(in the rows, 128 means zero)
The rows below fall into families. The same turns and mirrors carry the whole set onto itself and the rows of a family onto each other. For each named row, which other rows are in its family? Write them in the order they are listed.
These 32 rows form 4 families of 8 rows each.
ribeg: [129 135 132 145 130 141 143  91  93 107 122 125 123 115 120 164 123 108
 110 120 162 137 137 111 124 113 109 148 170 136 141 108 148 133 120 109
 129 101 110 113 100 130 144 149]
bina: [158 103 118 150 113 143 169  85 138 111 103 119 122 120 102 121 110 117
 125 116 142 143 140 110 130 133 169 155 152 130 157 112 102 141  68 137
  97  84 114 148 141 105 142 130]
rimiz: [137 135 134 126 133 146 152  93  90 105 130 142 119 107 122 159 119 122
 128 112 161 129 134 119 127 127 106 153 161 130 128 113 135 130 117 118
 145  97 107 114  97 136 145 146]
kos: [164 113 117 160 134 109 166 157 156 130  76 102 121 126  92 115 127 120
 125 100 121 133 143 122 152  97 175  85  70 122 149 112 101 161 101 116
  89 134 116 149 137 120 130 120]
tenov: [152 144 118 118 116 146 183 121 123 120  88 126 126 108  97 135 146 112
 113 103 125 162 129 132 145  64 136 134 134 102 190 127 136 139 136 122
 111 118 134 133 123 116 141 147]
Nuf: [156 144 145 143 151 119 154 152 111 123 109 119 123 115 110 150 136 130
 129 110 136 131 137 137 147  88 106  96  89 117 115 112 134 153 156  82
 134 158 111 113  93 141 141 126]
dedis: [155 102 125 168 141 119 142 130 105 111 130 124 114 110 121 126 101 130
 134 117 158 107 157 106 119 151 137 102 106 146  92 108 112 151  60 107
 135 122  98 118 115 137 130 126]
Pakun: [156 119  91 128 134 138 165 114 126 101  91 133 102 125 107 123 125 117
 137 107 145 144 154 116 114  97 123  77 113 163 148  96 121 134 140 110
  76  78  90 108 123 123 129 123]
Gubi: [171 113 120 141 142 121 173 160 152 128  86 117 116 118  96 109 122 131
 141  91 117 127 140 127 160 111 171  86  60 119 141 119  88 155  99 122
 105 128 112 150 136 124 128 119]
Zibe: [158 119  84 128 133 138 162 107 127 107 107 131  96 126 111 125 132 118
 147 112 148 124 151 107 120  91 127  79 112 159 153  90 120 133 129 119
  81  86  90 103 130 134 124 130]
Lukuv: [154  94 119 161 146 108 127 135 107 104 124 113 109 118 122 135 104 126
 140 125 155 100 152 106 129 148 140 109 104 151 105 105 103 149  66 102
 120 111  87 118 115 140 141 122]
gumif: [167 131  82 133 141 129 169 105 119 112  93 145 107 129 112 125 119 126
 133 113 139 134 150 108 125 103 114  74 112 154 146  92 131 134 136 115
  88  81  94 104 138 131 143 125]
likaz: [135 126 124 138 137 145 149  95  97 104 117 126 121 123 128 160 129 111
 119 112 160 140 134 112 129 128  95 147 170 125 140 106 140 137 124 112
 146 102 108 106  97 137 146 144]
dagiv: [145 145 132 120 115 159 182 112 135 114  80 117 127 106 101 138 132 116
 110  97 124 154 122 126 156  75 136 131 142  99 178 125 120 138 144 121
 106 118 142 149 126 111 137 151]
Gar: [162 103 120 149 123 147 166  93 144 112  94 121 120 114 100 119 112 115
 130 105 144 140 145 119 132 126 189 149 156 124 147 110 104 134  67 138
 101  79 111 151 125 112 135 129]
sogek: [145 115 165 166 132 132 157 141 125 132 107 105 140  99 110 154 122 124
 114  96 140 131 120 116 155 123 168 161 105  93 119 131 111 160  75 128
 139 144 133 150 103 132 143 136]
tabip: [169 118 128 149 135 116 172 156 146 130  90 117 117 111  88 116 119 130
 134  99 121 127 146 128 153  97 184  92  62 125 138 121  97 154  92 122
  90 129 112 156 136 117 127 126]
fovuf: [145 126 168 157 138 123 156 145 118 131  97 109 141 110 103 152 115 121
 103 102 132 138 130 130 160 135 152 158 119  93 126 138 118 157  88 112
 154 147 134 160 103 122 151 137]
neb: [145 141 137 138 157 127 159 156 115 122 104 123 122 116 119 148 142 110
 130 107 124 129 136 145 157  89 105  85  83 121 115 124 136 158 148  97
 129 156 115 116 102 142 140 139]
Suvot: [137 142 130 136 149 114 150 154 101 121 114 125 119 121 114 153 137 122
 124 109 138 123 136 120 150  98  90  92  75 131 128 116 132 158 152  94
 133 150 108 109 110 143 141 134]
gek: [147 104 106 145 118 146 162  98 133 110  99 125 115 121 106 124 109 109
 121 104 143 134 142 101 134 137 171 140 142 133 165 113 102 136  61 150
 100  73 112 148 139 111 134 143]
sebil: [147 146 136 134 156 115 146 164 107 124 104 126 115 117 114 153 134 119
 127  95 137 119 139 129 147  89 110  80  80 118 124 111 135 151 149  93
 135 145 111 112  98 149 133 139]
fusob: [148 104 132 168 155 114 136 128 121 117 118 119 111 125 119 142 102 129
 141 111 156 103 153 108 136 162 143 101  94 150  92 100 103 151  80 110
 124 112  88 129 113 139 133 120]
surov: [145 129 160 161 132 122 153 137 121 132 113 111 134 105 108 155 122 120
 117 105 133 121 127 123 164 126 157 157 118  90 128 129 116 158  77 119
 161 155 132 154 109 130 143 149]
Bugus: [165 123 120 148 127 116 171 152 159 124  79 118 121 116  89 117 123 122
 132  89 113 125 149 130 139 107 182  81  69 125 157 108  92 158  99 119
  82 126 116 146 129 122 143 126]
tos: [136 124 135 141 145 143 147  96  84 109 129 125 119 120 126 159 121 120
 124 124 168 138 134 111 142 122 101 157 162 126 123 115 140 136 124 110
 152 107 111 117 104 131 132 144]
Gotup: [156 104 115 148 114 135 162  94 131 112  98 120 114 116  97 129 103 131
 124 109 157 134 145  96 121 136 174 153 147 132 161 105 101 130  69 135
 103  74 109 148 132 108 135 131]
mukik: [140 118 173 154 131 131 152 143 126 123 116  99 130 104 102 152 125 115
 121  99 143 131 131 130 158 121 167 162 120  97 130 131 105 155  81 116
 145 151 130 159  97 122 130 146]
tebo: [150 149 133 126 123 155 189 114 139 131  82 131 128 116  91 139 142 111
 115  88 125 161 128 133 154  76 140 126 129 102 175 121 134 143 152 128
 109 119 135 144 120 112 132 144]
Poma: [157 132  86 123 139 129 160 110 121 103 101 138 100 137 105 119 124 117
 141 115 140 133 159 123 122 100 113  75 127 154 160  94 123 130 144 106
  94  85  89 116 132 124 129 129]
tiz: [156 104 123 166 156 102 136 134 109 119 126 127 113 126 117 135 111 124
 143 116 156 111 155 112 126 148 147 104  88 152 103  99 118 152  74 109
 129 113  83 114 111 145 136 120]
gipo: [145 146 127 117 130 143 175 117 141 125  77 118 122 124  97 148 143 106
 119  94 121 159 123 131 160  73 141 132 124 102 185 115 124 142 156 124
 100 110 124 147 122 117 144 146]

The rest of the family of Gar: ribeg, dedis, Gubi, Zibe, fovuf, Suvot, gipo
The rest of the family of gek: rimiz, kos, tenov, Nuf, gumif, fusob, mukik

The rows below fall into families. The same turns and mirrors carry the whole set onto itself and the rows of a family onto each other. For each named row, which other rows are in its family? Write them in the order they are listed.
These 18 rows form 3 families of 6 rows each.
lali: [126 162 131 162 137 141 121 139 113]
nono: [120 137 108 119 110  95 114 111 147]
pes: [121 116 154 151 117 113 164 146 138]
vegig: [107 122 133 128 111  85 120 122 150]
Mal: [116 126 156 135 155 143 116 151 112]
ral: [130 134 107 144 113 142 161 124 124]
dat: [136 164 152 157 141 123 117 151 128]
beli: [156 147 106 131 103 122 133 135 127]
Vune: [120 136 135 134 152 156 116 145 108]
tif: [118 112 121 154 100 122 151 143 108]
netof: [102 102 120 106 127 119 111 122 122]
mor: [ 95 121 110 133 107 102 123 110 135]
gobo: [147 126 146 136 105  91 136 156 138]
Borub: [159 151 135 125 122 114 146 140 153]
kedad: [111 146 154 170 139 132 126 151 114]
lek: [113 107 132 102 130 103 104 128 136]
feka: [115 118 112 100 129 117 104 121 130]
rufa: [132 142 148 125 154 138 108 150 119]

The rest of the family of ral: pes, beli, tif, gobo, Borub
The rest of the family of vegig: lali, nono, dat, mor, kedad

